In the rows, 128 means zero.
Where one turn sends some rows of the set: a few examples, then the rows asked
k307: [145 139 115 172 113  80 157 138 121 120 116 159  85 117 138 143 143 111
 118 129 128]
k151: [109 180 131 107 121  74 159 155 141 117 143 121 110 132  88 138 131 152
 114 128 147]
k818: [115 139 104 108 129 109 157  79 133 126 118 110 109 117 112 199 138 146
 137 133 174]
k471: [105 148 134 105 145  99 142  93 149 153 158 112 118 105 126 153 129 103
 141 121 123]
k331: [115 179 135 100 135  82 164 147 142 121 144 112 122 129  87 141 132 151
 116 127 151]
k109: [132 108 132 135 126 119 160 110 122 123 104  86 115 106 120 164 114 125
 152 109 173]
k967: [152 128 107 141 112  71 151 163 123 115 141 146 103 149  93 135 131 125
 108 148 119]
k941: [126 118 146 151 110 100 107 103 113  89 101 133 108 116 143 140 112 115
 130 122 155]
k288: [125 120 123 138 125 104 145 103 136 146 127 176 118 152 121 144 110  99
 148 153 118]
k607: [123 121 125 139 129 110 149 102 146 152 132 163 132 152 130 152 107  99
 143 151 119]
k826: [104 150 133 101 141 106 145  97 153 153 167 112 114 110 120 155 135 123
 133 114 125]
k16: [159 122 162 130 118  93 115  95 109 125 122 152  91 102 115 148 133 147
 131 113 134]
k150: [144 152 118 104 106  74 114 121 130  82 134 115  97 112 122 176 145 151
 107 144 163]
k184: [131 113 101  99 111  91 105 112 132 106 123 114 125 168  98 168 104 133
 122 148 163]
k795: [ 86 148 128 129 140  86 149  95 146 150 143 107 117 110 111 150 111 102
 157 117 144]
k806: [140 139 112 120 117 104 163  97 116  99 113  97 103 124 111 193 112 155
  91 125 149]
k355: [153 126 112 150 112  71 156 163 128 124 133 150 100 150 110 131 132 114
 117 151 124]
k894: [134 113 149 145 115 101 130  97 122 146 137 174 106 136 120 134 120 120
 140 142 111]
k983: [117 121 112 125 114 116 163 113 164 131 124 127 140 147 141 167 109  95
 152 154 153]
k544: [152 115 132 150  98  88 123 132 118  93 115 143 122 125 124 131 121 150
 149 152 175]
k444: [126  98 114 168 120 101 146  95 104 127 113 119 134 103 133 172 123 127
 146 130 136]
k71: [146 117 117 119  92 102 123 101 126  89 131 136  75 136 105 155 123 136
 107 148 185]
k419: [100 157 114 129  93  94 131 151 137 122 144 124  99 133  83 140 109 161
 127 141 167]
k877: [108 130 117 142 114  66 153 100 136 106 116  98 122 114  96 151  87 117
 162 126 167]
k482: [151 123 136 121 148  82 181 105 102 105 122 122 108 124 122 177 158 126
 101 124 156]
k636: [153 123 102 115 102  79 137 153 139 109 141 138 117 173  97 141 115 132
 111 154 132]
k642: [126 144 140 107 135 122 143 104 134 134 161 107 114 117 142 161 151 157
 104 124 121]
k742: [133 170 133 102 148  77 179 143 134 118 136 113 114 128 106 164 150 133
 104 114 151]

k967 -> k331
k307 -> k419
Where do these go?
k544 -> k150
k894 -> k636
k109 -> k941
k151 -> k826
k184 -> k482

